One turning vector, and how many ticks it has turned
The counts run from 0 to 287.
[ 11   8 -10  -6  18  -3  -1  -9   4   5  20  12   2  -9  15  20  -8   1
   9  14  -7   3   2   0   8  -4   7 -14   0  -7  -1   1  -1   7 -13  -2
  19  -8  -1  -3  -9 -18   6  10   4   1  13   4] -> 8
[  9  -7 -13   1  11  -6  -1  -4   9   2  20   8  -5  -5  23  13   5   2
  16  16   0  -1  -1  -6   0  -4   7 -12   7  -3   1  -3   5   4 -20  -5
  -3  -2   8 -12  -2 -14   3   0   5  -1  17   9] -> 129
[ 10   7 -10   6  17 -10  -7  -4  -1   0  32   4  10   2  11  11  -2  -5
  10  15 -10 -10  -5  -1   9  -1  15  -3  -4   6   4   1   5   6 -14  -7
   2  -7   2  -7 -12  -8  -3  -2  -3   8  11  10] -> 175
[ 13  12 -15   8   7  -3   2  -8   9   2  18  -6   4  -1   9   3   3  -2
  18  10  -4  -7  -3   9  22   7   8 -13   3  -2  -2   7  -7   3 -16 -12
  17  -6  -2  -3  -3 -18   1   3  -7   4  13   3] -> 234
[ 15   6 -11   9   7  -2   3  -5   0  -7  16  -8  -3  -2  11  10  -3   4
   9   7   0  -2  -3   7  18   8   4 -13  -8  -5   2  13 -12   1 -20  -8
  17 -13   4  -3  -2 -23  -3   3   3   4  15  -5] -> 262
[ 10   7 -11   3   8  -4  -4  -7   8 -11  16  -9  -3 -12  15   8  -2   5
  13  10 -11  -3  -5  -8   6   4   4  -4  -9  -8   1   9  -3   9 -20  -9
  -2  -1   7  -3  -1  -9  -1   8   4  14  29  -5] -> 56
[ 17  15  -9   5  15  -5  -1  -8   4 -12  12  -7  -6  -6  16   7   6  -2
  20   8  -2  -9  -3   1   9   2  10  -9   0  -1  -4  12  -5  -2 -13  -5
  -2  -7   5  -7   5 -16 -12   1  -2  10  14   5] -> 195
[ 11   6  -9  10  12  -6  -1  -5   1  -9  17  -9  -6  -3  20  10   5  -1
  17  12  -6 -12  -1  -8   5   1   8  -9  -1  -2   0   5   1  -5 -23  -5
 -10 -12   8  -4   0 -14 -10   0   2   8  19   8] -> 168
[  4  -3 -14   8   6  -4  -6   0   9  -8  25  -6  -1  -5  16   8   3   8
  23   5   2  -4 -10  -5   9  12   2  -8  -3  -7   5  -3  -4   1 -23 -14
   0  -1  11 -11   3 -11   2  -4  11   5  15  -1] -> 100
[  9   6  -8   3  11  -6  -1  -7  -3  -4  22   2   0 -11  15  14 -11   3
   0  16  -9  -3  -1  -1   5   1   4  -5 -13  -6   9   7   0   8 -16  -5
   9  -8   4  -1 -10 -13   1   7   6  13  25  -3] -> 25
[ 10  12  -8   3  15  -1   0  -5   4   2  19   3   6  -2   9  15  -8   0
  14  12  -9  -3   1   4  13   1   3 -12  -1 -10  -1  -6  -8   2 -17  -8
  24 -12  -2  -5 -10 -17   2   6   7   0   9   3] -> 270
[ 13   4 -14   2  11   1  -1  -4  16 -11  13  -4  -6 -14  16   5  -1   5
  18  12  -1  -3  -6   3   3   3   7  -5  -6  -4  -6  12 -10   9 -18 -14
   4   5   7 -10   3 -12   0   3   3   8  24  -2] -> 83
[  9  -4 -10  13   8   0  -3   2   7 -10  22  -6   1  -2  12   4  -3   3
  15  15   0  -5 -11   9   6   9   7  -3 -10   2   1   5 -11   8 -18 -19
  11  -1   9 -13  -1 -13   0  -4   7   4  16  -2] -> 109
[ 10  10 -15   2   9  -4   0  -9   8   8  20  -2   3  -2  14   8   5   2
  21   3  -2  -3   0  -1  22   5   5 -18   9  -8  -1   1   0   0 -15  -7
   9  -4  -1  -5  -2 -16   3   1  -5   2  10   5] -> 238
[ 10  -6 -11   6  14   1  -1   3  10 -12  17  -4  -5  -4  19  10   3   5
  23   9   4  -1  -8   2   5   4   4 -11  -3  -3  -3   1 -10   2 -20 -12
   3  -6  11 -15   4 -17  -1  -3  12  -1  12   2] -> 114
[ 13   9 -10   5  14   1  -4  -4   8 -13  10 -12  -4  -8  13   9  -9   7
  14   8  -8  -1  -5   0   9   2   5  -6 -11  -7  -5  11 -10   9 -18  -8
   6  -8   5  -5  -7 -16  -4  11   6   8  19  -4] -> 42
[ 11   6 -10   3  20  -7  -2  -5   6   2  22   9   2   0  15  13  -1  -8
  11  23  -8  -9  -3   2   0  -8  14  -7   0   4  -3  -1   3   8 -15  -5
   5  -4   0  -7 -11 -11  -2   2  -2   2  15  13] -> 161
[ 13   7 -10   9  14  -6   1  -7   3  -7  14  -2  -5  -5  18   9   0  -7
   8  24  -7 -12   0   1   1  -4  11  -3  -4   3  -1   8   0   1 -18  -7
  -1  -7   5  -4  -2 -15  -9   2   0   8  23   6] -> 164
[ 14   8  -6   5  21  -4  -3  -4   1 -10  17   3  -2  -3  19  14   0  -6
  18  20  -5 -11  -2   0  -3  -7   9  -6  -3  -3  -2  -5  -3  -4 -17  -6
   5 -11   4 -11   1 -14  -9  -1   9   0  13   9] -> 159
[ 19  14  -9   5  19  -8   0  -6   0 -12  19   0  -2  -9  13   8   2  -7
   8  17  -3 -12  -4   8   3  -2  15  -3  -6   5  -3  14  -3   3 -11  -8
   4  -4   2  -6   1 -17  -8   2  -4  12  15   5] -> 191
[ 10   9 -11   2  18  -1  -3  -6   6   7  20   3   7  -2  11  14  -9   0
  11  14 -11  -2   2   1  12  -4   5 -10   1  -7  -2  -4  -3   7 -15  -7
  20  -9  -4  -4 -15 -15   3   9   2   0  12   5] -> 9
[ 15  13 -11   0  18  -5  -2  -8   4   4  27   7   7  -2   9  11   1  -5
  14   7  -3  -6  -4   8  16   4  13 -11   3  -2  -1   0  -5   2  -9  -8
  21  -3  -4  -8  -2 -17   3  -2  -4   2   5   7] -> 229
[  6  -6 -13   5  11  -8  -2  -2   5   5  28   9   5   2  16  10  -1  -4
   6  22  -5  -4  -4   0   1  -3  10  -5  -1   5   5   0   7   8 -19 -10
   6  -2   4  -9 -11  -9   4  -3   3   2  16   8] -> 134
[  6  -1 -12  12   4  -2  -5  -3  15  -2  23  -5   6  -3  11   3  -2   0
  17  15  -6  -7  -9   2  10   7   4  -2  -6  -1   5   2  -5  11 -21 -21
  10   3   3  -6  -2  -6   3  -3   4   9  20   0] -> 95
[ 14  13 -12   8  16  -6  -2  -6   9  -1  23  -8   3   1  11   4   2  -3
  17   8  -7  -8  -5   5  15   0  16  -7   1   6  -6  12  -4   9 -13  -8
   2  -3   1  -5  -9 -14  -6   4 -14   7  11  10] -> 193
[  8  10 -12   8   8  -2  -6  -5  13  -8  18 -13   3  -5  11   5  -6   3
  16   9 -13  -7  -5  -5  11   5   2  -1  -9  -6   1   6  -6  11 -21 -14
   2  -3   2  -3  -6  -6  -2   7   6  14  25  -3] -> 55
[ 11   4 -12   1   6  -5   2  -9   3  -2  11  -3  -8 -11  19  15  -5   6
   8   9  -6   1   3  -6   9   0   3 -14  -3 -12   2  10  -1   3 -21  -2
   2 -11   5  -1  -5 -19  -2  10   5   7  25  -2] -> 16
[ 10  -8 -14   6   9  -3   2  -1   9  -2  22   1  -5  -7  19   7   2   9
  10  12   5   4  -8   6   3   2  13 -11  -2   4  -2  14  -4  12 -16  -9
   2   1  11 -13  -5 -17   3  -1   1   2  16   4] -> 111
[ 18  11 -13  -1  13  -6   4 -12   5   2  18   7  -2 -12  12   8   2  -5
   7  15   1  -4  -2   8  11   1  12  -9   0   1  -1  13  -2   2 -11  -9
  17  -1  -1  -6   2 -20   0   2  -6   6  17   2] -> 232
[  9   4 -14  -1   9  -9  -2 -11   6   7  18  -1  -5  -7  19  16  -3   8
  11   5  -9   5   2 -10  12  -2   7 -16   2 -10   0   7   2   6 -20   1
   2  -9   5  -2 -12 -16   4  10   2   7  19   4] -> 17
[ 11   5 -11   6   9  -3   2  -4   6   6  19  -6   2   1  10  10  -8   7
  10   6  -4   4  -2   6  19   3   8 -14  -3   0  -2  11  -7  10 -16  -6
  17 -10   3  -3 -14 -22   2   7  -3   0  12   2] -> 0
